W =
[[ 74  89 106  53]
 [ 74  87  93 126]
 [ 56  77 111 197]
 [ 78  82  90 115]
 [ 71  70  81 169]
 [ 71  91  89  95]
 [ 69  79  84  88]
 [ 87  79  98  81]]
Counting starts at 1.
Find the entry in row 2 and column 2.
A: 87
Find the maximum.
A: 197
The bottom-right entry -> 81
The entry in the top-right corner is 53
Find the entry just left of 82.
A: 78
Find the entry at row 1, column 2.
A: 89
The entry in row 1 and column 3: 106
Find the entry at row 1, column 1.
A: 74
Find the entry directly below 90.
A: 81
Find the entry just left of 90.
A: 82
Find the bottom-left entry.
A: 87
The entry directly below the largest entry -> 115
The entry directly below the smallest entry is 126
Find the entry in row 2 and column 1.
A: 74

Read these off the row that follows.
1) The entry just left of -0.47?
2) The last entry?
3) The 3rd entry from the left?
4) The 2nd largest entry?
5) The entry just left of 0.21?
6) The maximum?
7) The second entry from the left?
[ 0.13, -0.24,  0.06, -0.37,  0.29,  0.16, -0.71, -0.03, -0.04,  0.21,
  0.10, -0.47]
1) 0.10
2) -0.47
3) 0.06
4) 0.21
5) -0.04
6) 0.29
7) -0.24

Read these off the grid that follows. Rows and columns are numbered from 1.
1) Which number is the entry at row 1, column 3?
2) Which number is the top entry of the column that holds the smallest entry?
3) Which number is the entry directly above 112?
4) Which number is the entry in row 1 and column 2?
5) Which number is the entry in the top-right corner?
6) Which number is the entry just left of 62?
7) Which number is the bottom entry of the column that holds the smallest entry?
8) Which number is the largest entry?
[[186, 32, 110, 157, 119, 183, 124, 155],
 [80, 98, 101, 73, 109, 165, 175, 99],
 [95, 169, 220, 62, 61, 125, 155, 155],
 [83, 35, 136, 85, 74, 97, 53, 72],
 [114, 126, 118, 119, 117, 171, 147, 108],
 [56, 149, 144, 94, 168, 23, 182, 154],
 [58, 91, 161, 116, 185, 138, 139, 128],
 [70, 73, 228, 105, 125, 134, 102, 132],
 [98, 119, 95, 131, 124, 158, 94, 124],
 [163, 164, 67, 124, 65, 67, 165, 97],
 [52, 199, 157, 112, 104, 118, 74, 57],
 [234, 158, 114, 88, 116, 147, 90, 222],
 [148, 170, 108, 164, 201, 78, 71, 61],
 [152, 153, 46, 88, 119, 174, 79, 84]]
1) 110
2) 183
3) 124
4) 32
5) 155
6) 220
7) 174
8) 234

m =
[[-.07, .48, .34, -.39, -.12, .20],
 [.05, .05, .42, -.30, .15, .14],
 [.03, -.21, -.37, .71, .32, .14],
 [-.05, -.13, -.10, .40, .57, .48],
 [-.13, .28, .27, -.10, .18, .54],
 [-.21, -.20, .00, -.04, -.23, -.25],
 [-.27, .00, .26, -.23, .15, .28]]
Indices start at 1.
Find the entry directly above the largest entry.
Answer: -.30
The entry just left of the smallest entry -> .34
The top-left entry: -.07
The entry directly above .18 is .57
The entry in the top-right corner: .20
Find the entry just right of the largest entry.
Answer: .32
Find the bottom-right entry.
Answer: .28
The entry just left of the largest entry is -.37
Find the smallest entry.
Answer: -.39
Find the entry at row 2, column 3.
Answer: .42
Find the entry just right of .26.
Answer: -.23
Find the entry directly below -.12.
Answer: .15
Find the entry just right of -.07.
Answer: .48
The entry directly below -.30 -> .71
The entry directly above .03 -> .05
The entry at row 3, column 1 -> .03
Find the entry directly above -.27.
Answer: -.21
Find the entry just left of .42.
Answer: .05
Find the entry just right of the smallest entry.
Answer: -.12
Find the entry directly below .40.
Answer: -.10

Read these off the row that follows.
1) Report the 3rd entry from the right.
2) Report the second entry from the left.
3) Report the first entry from the left.
4) Report the entry just right of the largest entry.
5) Report the last entry.
6) Report the entry just left of 0.15.
7) Report the entry just left of 0.58.
8) Report the 5th entry from the end.
[ 0.09,  0.19,  0.02,  0.58,  0.45, -0.08,  0.26,  0.15, -0.15,  0.09]
1) 0.15
2) 0.19
3) 0.09
4) 0.45
5) 0.09
6) 0.26
7) 0.02
8) -0.08

M = (-.43, -.54, .02, .50, .45, .45, .48, .41, .60, -.63, -.20, .71, -.71, -.19, -.72)
Read off the entry just left of the smallest entry.
Answer: -.19
Read off the entry just left of -.19.
Answer: -.71
Read off the entry just right of -.20.
Answer: .71
Read off the smallest entry.
Answer: -.72
Read off the entry just right of .50.
Answer: .45
Read off the entry just right of .60.
Answer: -.63
